.36  -.16  -.11  .31  -.10  -.23  .12  .38
.19  -.30  -.20  -.59  .02  .13  -.18  -.18
.00  -.19  .08  -.04  -.15  .04  -.10  -.21
.11  -.24  -.06  -.29  -.07  .07  -.13  -.17
-.02  .07  .13  .30  -.13  -.03  -.03  .11
-.35  .30  .14  .09  .12  .06  .07  -.14
-.03  .00  -.03  -.25  .02  .12  -.12  -.09
->
.36  .19  .00  .11  -.02  -.35  -.03
-.16  -.30  -.19  -.24  .07  .30  .00
-.11  -.20  .08  -.06  .13  .14  -.03
.31  -.59  -.04  -.29  .30  .09  -.25
-.10  .02  -.15  -.07  -.13  .12  .02
-.23  .13  .04  .07  -.03  .06  .12
.12  -.18  -.10  -.13  -.03  .07  -.12
.38  -.18  -.21  -.17  .11  -.14  -.09

-.11  -.04  .00  .04  -.13  .01  -.32  -.19  -.01  -.04  -.01  -.04  .08  -.08  -.04  .52
.03  .11  .06  -.05  -.39  -.03  .09  .01  -.16  .18  .15  -.10  -.16  .06  -.18  -.23
.03  .27  .02  .10  -.20  -.10  .06  -.26  -.10  .01  -.07  -.11  -.06  -.03  .07  .14
->
-.11  .03  .03
-.04  .11  .27
.00  .06  .02
.04  -.05  .10
-.13  -.39  -.20
.01  -.03  -.10
-.32  .09  .06
-.19  .01  -.26
-.01  -.16  -.10
-.04  .18  .01
-.01  .15  -.07
-.04  -.10  -.11
.08  -.16  -.06
-.08  .06  -.03
-.04  -.18  .07
.52  -.23  .14

-.25  -.15  -.06  -.38  -.34  .31  -.70  .04  .03
.07  .19  -.33  -.53  .12  -.05  -.41  .00  .07
->
-.25  .07
-.15  .19
-.06  -.33
-.38  -.53
-.34  .12
.31  -.05
-.70  -.41
.04  .00
.03  .07

.31  .67
.62  -.69
.27  -.25
-.22  .00
.18  -.65
.02  -.01
.56  .51
-.11  .41
-.19  .30
-.11  -.06
-.59  -.58
->
.31  .62  .27  -.22  .18  .02  .56  -.11  -.19  -.11  -.59
.67  -.69  -.25  .00  -.65  -.01  .51  .41  .30  -.06  -.58

-.23  -.25  .00  .36
-.23  .37  .46  -.29
.00  .56  -.11  .12
.30  .04  .07  -.38
.02  -.42  .40  .05
.01  -.12  -.27  -.06
.27  -.60  -.21  -.04
-.21  .09  -.28  -.13
-.23  .54  .22  -.18
-.03  .35  -.46  -.23
.05  .39  -.48  -.15
->
-.23  -.23  .00  .30  .02  .01  .27  -.21  -.23  -.03  .05
-.25  .37  .56  .04  -.42  -.12  -.60  .09  .54  .35  .39
.00  .46  -.11  .07  .40  -.27  -.21  -.28  .22  -.46  -.48
.36  -.29  .12  -.38  .05  -.06  -.04  -.13  -.18  -.23  -.15

.20  -.40  .03  -.15  .11  .02  .08  -.20  .03
.07  -.03  -.42  -.11  -.20  .11  -.05  -.11  .09
-.42  .22  -.02  .15  -.49  -.15  -.53  .04  -.34
->
.20  .07  -.42
-.40  -.03  .22
.03  -.42  -.02
-.15  -.11  .15
.11  -.20  -.49
.02  .11  -.15
.08  -.05  -.53
-.20  -.11  .04
.03  .09  -.34

-.16  -.36  -.43  .31  -.50  -.26  .03  -.25
.28  -.37  -.39  -.61  .02  .46  .35  .33
->
-.16  .28
-.36  -.37
-.43  -.39
.31  -.61
-.50  .02
-.26  .46
.03  .35
-.25  .33

.27  .38  -.65  .31  .03
.32  .08  -.68  -.10  .43
->
.27  .32
.38  .08
-.65  -.68
.31  -.10
.03  .43
---
.53  -.29  .28  -.35
-.09  -.04  -.09  -.14
.03  .05  .34  -.07
->
.53  -.04  .34

.09  .47  -.37
-.04  .10  -.46
.04  -.22  .71
-.09  -.37  .15
->
.09  .10  .71

.33  .33  .36  -.03  -.15
.33  -.17  -.23  .57  -.40
.33  -.19  -.14  .56  -.40
->
.33  -.17  -.14

.44  -.25  .41
.05  .59  -.26
->
.44  .59

.43  -.23  -.02  -.32  .34
.09  .04  .19  .11  -.18
.13  -.06  .09  .04  -.29
-.24  .47  -.15  -.38  -.08
-.43  -.24  -.16  .62  .27
->
.43  .04  .09  -.38  .27

.22  .59
-.22  -.65
->
.22  -.65
---
.41  -.73
-.54  -.58
-.16  .34
->
.41  -.73
-.54  -.58

-.16  .37  .52  .24
-.09  -.01  .03  -.05
->
-.16  .37
-.09  -.01

.24  -.37  -.39  -.39  .29
.60  -.69  -.15  .38  -.12
-.65  .10  .04  .72  .33
->
.24  -.37
.60  -.69

.09  .19  .53  -.48
.00  .10  .02  -.30
.65  -.25  -.23  -.69
.25  -.03  -.55  -.08
->
.09  .19
.00  .10

-.57  .02  -.03
.19  -.36  -.18
.25  -.23  -.48
.22  .05  .13
.00  .15  .06
->
-.57  .02
.19  -.36

.43  .00  -.28  .54  .26
.41  .02  -.40  .50  .15
.21  .71  -.19  -.19  .03
->
.43  .00
.41  .02
---
-.05  -.11  .18  -.12  .15  .15  -.10  .11  -.50  .20  -.49  .20  .26  .16
.41  .43  .18  .42  .24  .22  .38  .19  -.18  .22  -.16  -.30  -.35  .26
.09  .01  .50  -.02  .49  .53  .47  .55  .16  .57  .13  .04  .03  .63
-.26  -.34  -.03  -.31  .00  .00  .17  .02  .34  -.02  .32  -.25  -.29  .01
.24  .22  .20  .20  .24  .23  .22  .20  -.56  .24  -.52  -.24  -.30  .27
->
.41  .43  .18  .42  .24  .22  .38  .19  -.18  .22  -.16  -.30  -.35  .26
.24  .22  .20  .20  .24  .23  .22  .20  -.56  .24  -.52  -.24  -.30  .27
.09  .01  .50  -.02  .49  .53  .47  .55  .16  .57  .13  .04  .03  .63
-.05  -.11  .18  -.12  .15  .15  -.10  .11  -.50  .20  -.49  .20  .26  .16
-.26  -.34  -.03  -.31  .00  .00  .17  .02  .34  -.02  .32  -.25  -.29  .01

.38  .31  -.21  -.41  -.41  -.02  -.17
.16  -.01  -.09  .13  .12  .24  -.49
.28  .10  .62  .04  -.34  -.12  .43
->
.38  .31  -.21  -.41  -.41  -.02  -.17
.28  .10  .62  .04  -.34  -.12  .43
.16  -.01  -.09  .13  .12  .24  -.49

.11  -.07  -.31
.07  -.19  .51
.14  .19  -.53
->
.14  .19  -.53
.11  -.07  -.31
.07  -.19  .51

-.25  -.08  .36  -.64  .41  .38  .24  .33  .05  .35
.05  .40  -.16  -.19  -.18  -.16  .00  -.05  -.25  .16
-.13  .01  .20  -.49  .22  .20  .08  .11  .17  .24
.04  .16  -.12  -.24  -.11  -.23  -.28  -.32  .20  .41
->
.05  .40  -.16  -.19  -.18  -.16  .00  -.05  -.25  .16
.04  .16  -.12  -.24  -.11  -.23  -.28  -.32  .20  .41
-.13  .01  .20  -.49  .22  .20  .08  .11  .17  .24
-.25  -.08  .36  -.64  .41  .38  .24  .33  .05  .35

-.27  -.01  -.21  -.14  .13  .03  .19  .30  .61  .08  .01  -.05  -.38  .21
.34  .21  .11  .29  -.29  .07  .37  -.08  .08  -.03  .33  -.39  .14  .20
.29  .02  .07  .17  -.06  -.02  -.11  -.18  -.63  .12  -.06  .09  .36  -.23
-.28  -.07  .16  -.20  .01  -.01  -.21  -.07  .23  -.24  .03  .08  -.36  .24
-.25  .00  -.25  -.11  .14  .01  .25  .32  .63  .14  .00  -.11  -.36  .18
->
.34  .21  .11  .29  -.29  .07  .37  -.08  .08  -.03  .33  -.39  .14  .20
.29  .02  .07  .17  -.06  -.02  -.11  -.18  -.63  .12  -.06  .09  .36  -.23
-.25  .00  -.25  -.11  .14  .01  .25  .32  .63  .14  .00  -.11  -.36  .18
-.27  -.01  -.21  -.14  .13  .03  .19  .30  .61  .08  .01  -.05  -.38  .21
-.28  -.07  .16  -.20  .01  -.01  -.21  -.07  .23  -.24  .03  .08  -.36  .24

.09  .14  .54  .09  -.14  -.18  -.17  .49  .00  -.03
.35  .33  .11  .29  -.09  -.37  -.36  .07  .28  .25
-.30  -.27  .09  -.24  .27  .59  .59  .12  -.26  -.23
->
.35  .33  .11  .29  -.09  -.37  -.36  .07  .28  .25
.09  .14  .54  .09  -.14  -.18  -.17  .49  .00  -.03
-.30  -.27  .09  -.24  .27  .59  .59  .12  -.26  -.23

.09  .05  -.06  -.04  .03  -.17  -.11  .40  -.09  .17  .25  .14  -.20  .34  .11  -.63
-.25  -.10  .02  -.08  -.08  .16  -.13  -.07  .12  -.13  -.13  .01  .16  -.29  -.02  .22
.00  .03  -.03  -.04  .00  -.10  -.08  .24  -.06  .08  .14  .10  -.11  .17  .05  -.32
->
.09  .05  -.06  -.04  .03  -.17  -.11  .40  -.09  .17  .25  .14  -.20  .34  .11  -.63
.00  .03  -.03  -.04  .00  -.10  -.08  .24  -.06  .08  .14  .10  -.11  .17  .05  -.32
-.25  -.10  .02  -.08  -.08  .16  -.13  -.07  .12  -.13  -.13  .01  .16  -.29  -.02  .22
